In the rows, zero is written as 128.
A single turn carries every row of the set below to another of its rows. Some are shown first; where does it send the rows asked next?
q_563: [118 147  78 143 149 128 148 122 131 114 129 103 145 118 122 132]
q_459: [126 157  79 142 143 116 146 126 137 123 129 106 142 116 130 119]
q_127: [109 137  93 108 135 124 123 132 184 132 139 101 141 175 139 170]
q_338: [130 142  93 125 127  91 111 145 164 139 145 100 152 174 124 143]
q_614: [110 142  91 103 131 118 114 140 181 146 135 118 155 163 144 167]
q_876: [134 138  93 125 121  90 119 143 163 147 135  98 142 168 132 141]
q_125: [ 97 151 102 122 183 126 132 114 156 143 114 111 153 161 118 103]
q_955: [104 170 111 108 146 150 113 108 156 124 107 114 173 138 121 123]
q_610: [134 134  99 127 140  85 114 145 167 139 137 103 152 172 130 128]
q_314: [ 99 171 101 126 178 142 138 111 147 144 129 124 146 149 118 115]
q_358: [115 142  83 146 132 122 160 129 136 154 131  94 174 148 139 158]
q_519: [116 123  76 143 147 106 129 145 150 132 124  96 159 136 162 150]
q_863: [102 141 125 123 149 109 118 111 191 131 131 121 162 169 149 127]
q_551: [130 158  79 144 150 133 149 120 133 127 139  94 141 129 136 120]
q_918: [100 136  76 124 132 120 114 124 177 149 147 101 155 170 131 172]
q_19: [111 137  85 153 135 114 158 130 133 146 132 105 167 153 136 163]
q_67: [101 141 124 128 147 123 113 117 194 121 132 117 156 170 143 122]
q_239: [100 163 103 120 171 135 151 107 149 150 124 112 156 150 114 109]
q_406: [113 138  80 152 124 116 159 124 134 147 138  96 163 156 139 154]
q_4: [112 142  81 152 149 104 124 139 159 134 126  99 159 136 162 164]
q_612: [116 163  73 130 142 136 146 119 143 117 134 125 150 121 130 118]
q_545: [107 159  84 157 140 149 129 111 137 153 101 105 142 136 123 131]
q_835: [117 137  95 143 127 114 160 130 130 148 142  96 163 163 133 151]
q_731: [111 153  80 152 135 150 130 116 131 148 107 116 136 133 127 126]
q_505: [101 142 138 108 128 130 120 127 156 129 136 101 138 176 125 130]
q_631: [ 89 170 106 131 167 132 135  99 145 149 129 103 156 149 111 113]
q_701: [ 95 147 137 110 137 126 114 111 169 135 116 114 136 160 114 142]
q_811: [134 135  99 127 131  89 115 145 156 139 140  99 153 177 138 140]
q_562: [101 143  76 151 145 110 120 155 151 140 135  94 155 141 153 160]
q_669: [112 145  87 157 148 112 121 143 138 126 111  99 152 134 148 166]
q_874: [109 136 116 119 152 119 110 115 194 127 131 127 163 167 141 124]
q_756: [116 171 107 102 152 142 110 101 156 129 114 110 171 143 121 122]
q_542: [ 81 141 129 102 144 123 109 118 158 130 120 110 140 166 122 126]
q_510: [110 148  91 156 141 151 125 109 141 151 107 109 141 123 130 125]
q_668: [ 91 139 139 109 140 133 112 117 161 148 122 105 137 166 124 128]
q_197: [109 172 102 110 147 152 107 106 151 124  98 106 169 138 126 134]
q_390: [102 149  82 156 133 150 131 106 138 161 109 107 140 141 128 139]
q_207: [104 169 100 105 155 150 117 105 152 124 108 106 174 150 123 120]
q_581: [112 138  94 103 126 123 109 124 177 142 141  99 153 164 139 170]
q_507: [106 147 113 122 149 122 115 114 196 118 130 126 168 156 147 123]

q_406 -> q_545
q_19 -> q_731
Where do these go?
q_197 -> q_507
q_239 -> q_668
q_876 -> q_358
q_125 -> q_505
q_701 -> q_614
q_542 -> q_127

A single turn carries every row of the set below to another of its rows. Some are shown first; where does it send the rows asked next?
q_972: [124 109 139 135 138 164 121 139 113 143 101 113 122 127 154  88 134 121
 138 150 135 157 128 146 134 135 124 134 167 107 117 124 156 117 113 148
 131 130]
q_768: [133 128 142 136 146 139 144 117 134 165 111 144 131 145 150 132 163 128
 117 107 155 124 144 118 115 108 151 130 139 132 130 116 151 141 132 121
 154 147]
q_683: [102 147 121 102 136 114 147 118 127 132  97 116 145 120 149 128 144 161
 111 139 145 124 116 123 120 144 127 135 135 117 123 136 110 162 106 129
 141 155]
q_323: [129 127 146 130 131 132 139 118 130 150 124 109 142 132 157 122 164 139
 122 103 145 111 141 109 112 123 163 129 122 142 127  98 147 123 146 133
 114 151]
q_48: [149 119 142 126 140 144 138 121 136 162 115 129 126 136 154 124 157 127
 129 113 133  95 144 138 110 125 164 114 147 142 124 122 123 121 137 132
 133 127]
q_583: [130 104 122 165 131 101 148 133 106 115 114 144 135 116 118 131 127 117
 120 140 123 149 132 138 117 134 114 105 116 105 153 167 134 121 130 136
 147 122]
q_670: [133 102 113 163 132 110 152 128 106 125 107 147 130 109 114 131 119 111
 122 129 121 151 131 132 119 130 117  95 118 107 153 153 124 125 118 134
 139 124]
q_97: [ 92 119 126 143 136 141 115 132 107 144 112 127 114 141 145 100 122 151
 135 145 140 148 146 100 137 144 132 136 157 113 108 117 164 129 107 134
 125 127]
q_818: [134 131 121  99 132 137 149  98 118 126 102 115 140 113 138 119 135 136
 109 151 132 122 118 143 116 144 128 126 138 115 121 135 110 153 109 123
 142 167]
q_897: [127 123 126 145 119 117 150 147 111 105 112 123 151 115 125 135 126 122
 134 118 108 142 135 147 124 133 128 126  97 115 157 147 113 106 127 172
 120 114]
q_803: [102 117 115 154 135  86 147 140 105 124 124 140 144 122 121 136 115 133
 106 118 114 155 142 115 121 128 120 126  84 111 141 130 130 126 118 155
 125 131]
q_178: [110 109 137 159 126 152 128 135 108 124 138 128 113 146 156 108 112 125
 101 133 172 116 154 135 134 124 136 149 141 124 100 113 128 128 147 126
 125 137]
q_935: [109 124 122 122 134 142 123 145  97 142 105  98 122 150 147 108 129 136
 142 130 122 141 148 146 143 142 141 157 146 125 112  98 155 110 100 155
 121 126]
q_363: [128 115 119 151 108 108 141 142 114 111 110 114 150 106 123 133 131 116
 138 106 108 145 130 147 120 142 130 121 106 116 157 140 116 109 126 164
 122 117]
q_189: [100 120 119 154 129  84 150 140 102 130 109 140 141 120 120 142 119 138
 115 105 126 161 136 115 122 126 124 125  97 112 153 131 127 125 115 157
 120 136]
q_587: [120 150 113 102 121 123 132 110 119 114  99  92 156 128 139 121 151 144
 112 131 119 119 120 139 121 148 143 142 137 123 132 127 113 153 113 127
 146 150]
q_883: [108 124 136 147 138 138 139 160 112 126 130 112 122 150 165 115 120 134
 103 124 170 123 158 150 146 116 145 144 146 132 107 106 117 127 140 140
 134 115]
q_555: [120 120 137 148 125 151 112 146 113 111 129 121 122 151 157  95 135 117
 100 125 165 133 150 152 143 108 150 146 149 117 119 118 125 124 151 134
 139 131]

q_555 -> q_883
q_803 -> q_583
Where do these go?
q_48 -> q_323
q_818 -> q_587
q_972 -> q_935
q_363 -> q_189

A single turn carries every row of the set below to another of its rows. Some are shown first; where does it send the rows asked next?
q_518: [124 130 138 133 101 151 162 160 108  88  91 140 134 146 147 125 137 133
 139 116 134 129 123 107 143 112 108]
q_499: [145 121  99 115  95 134 131 139 149 153 146 169 125 123 150 148 142 130
 143 120 138 140  99 120 165  85 112]
q_429: [146 119 119 138 104 142 111 146 112  96 110 147 129 126 144 128 171 112
 146 119 128 165 127 110 143  99 105]
q_110: [134 104  83 137  78 133 144 119  91  86 140 165 135 151 148 117 144 159
 118 115 142 115  93 138 143  99 107]
q_94: [115 115 136 129  97 170 153 140 143 109 136 141 148 141 113 137 129 158
 160 134 141 117  87 118 138 100 106]
q_941: [134 107 109 102 102 134 140 158 137 136 145 146 131 144 142 133 106 159
 134 125 142 145  92 129 179 104  95]
q_14: [139 110 108 133 115 166 151 118 120 111 173 142 138 125 127 144 152 152
 139 125 143 114  75 109 153  97 116]
q_336: [122  90  97 115  72 128 116 162  90 130 138 138 122 129 127 110 148 134
 125  85 145 125 126 108 164 120 105]
q_441: [145 117 122 122  91 126 149 128  80 100 140 174 146 175 114 125 141 150
 151 122 127 136 101 142 161 104 125]
q_471: [160  86 114 118  84 131 145 127 116 138 126 169 139 124 104 112 165 139
 158 127 163 132  94 122 135  92 133]
q_263: [132 113 111 143  55 138 148 159  99  96 116 149 121 139 138 142 151 127
 133 112 144 104 101 100 121 111 103]
q_414: [141  92 115 140  72 159 147 168 113 108 122 134 133 131 102 101 172 143
 116 115 131 129  85 105 131  95  96]
q_838: [111 101 106 123  77 137 126 156 122 140 119 165 145 117 112  94 152 128
 137 101 129 129 142 127 141 102 105]
q_319: [110  95 109 128  78 127 131 139 110 121 154 140 150 129 131 104 160 143
 120  87 151 112 111 105 182 107  97]
q_483: [120 100 111 129  79 133 139 139 111 136 154 165 174 121 127  92 149 110
 125 108 122 131 129 120 154 100 114]
q_549: [138  84 130 119 126 117 138 128  88 112 126 160 146 150 117 120 151 145
 169 121 130 130  91 138 138  89  97]
q_598: [130  98  98 122  93 168 123 152 113 109 137 142  79 133 141 148 138 130
 149 136 150 139 119 124 142 111 107]
q_215: [140 114 141 109 102 145 140 142 113 147 127 151 120 143 159 110 115 157
 133 123 129 136 102 131 150  68  99]
q_691: [140 106 117 118 107 169 137 129 100 116 169 146 134 145 148 116 158 131
 139 121 115 148  81 128 146  90 145]
q_604: [137  80  87 140  69 143 133 145 117  92 148 148 136 163 140 109 162 121
 127 110 123 162  98 132 156 100  94]
q_311: [ 98 108 114 149  89 117 141 135 104 131 125 145 142 131 125 113 137 148
 142 103 132  95 130 129 151 102  86]
q_700: [119 102 102 144  67 131 127 154 115 101 118 154 148 150 138 146 153 109
 135 146 108 142 119 119 138 118 110]
q_415: [124 109 107 117 103 158 132 154  93 104 151 144 116 148 143 124 115 117
 153 141 124 149  98 147 141 114 130]
q_777: [130 128 141 120  98 129 139 155 119 149 137 154 121 151 153 134 139 123
 159 109 119 130  83 125 155  75 107]
q_100: [123 101 137 119  79 182 130 147 143 121 117 143 109 146 134 131 157 150
 157 124 141 138 116 112 134  91 114]
q_169: [119 101 107 143  87 113 139 139  73 136 144 143 141 135 136 118 123 122
 134 106 120 111 130 125 146 113 102]
q_283: [147 113 106 147  90 156 178 151 125 107 118 129 125 127 112 113 141 146
 124 121 165 128 101 104 169 114 111]
q_313: [144 125 123 110 106 145 130 152 121 145 144 162 113  97 147 121 140 137
 121 142 150 133 105 116 152  79 111]
q_396: [159 105 110 141  91 157 148 113 111 130 117 160 142 143 102 113 163 142
 127 138 134 135 103 116 175  85 131]
q_231: [155 115  99 134  94 117 129 149 100  83 160 151 123 139 122 132 153 133
 153 112 153 164 105 134 155 118 100]
q_130: [138  76 115 112  86 133 174 158 112 128 122 143 124 142 119 137 148 145
 140 136 164 119 103  99 169 125 127]
q_40: [128  78 129 133 108 143 170 144 106 123  95 134 130 154 150 120 129 106
 150 132 135 126 110 112 153 100 106]
q_910: [123 126 134 108 105 128 138 185 116 130 153 141 119 125 133 130 130 131
 138 134 143 131  78 118 171 101 101]
q_5: [124 104 103 137  94 145 139 138 104 106 117 157 160 130 109 112 154 164
 109 153 113 120  99 128 137 102 117]
q_352: [125  90 108 108 126 111 140 151 106  84 147 147 137 128 154 130 166 149
 146 118 154 145 102 123 157 123 109]
q_671: [137  94 108 127 105 137 145 137 130 106 117 149 137 115 171 106 158 104
 147 118 156 154 113 118 139 100 123]

q_414 -> q_5
q_777 -> q_910
Where do these go?
q_231 -> q_429
q_100 -> q_94
q_471 -> q_549
q_483 -> q_169

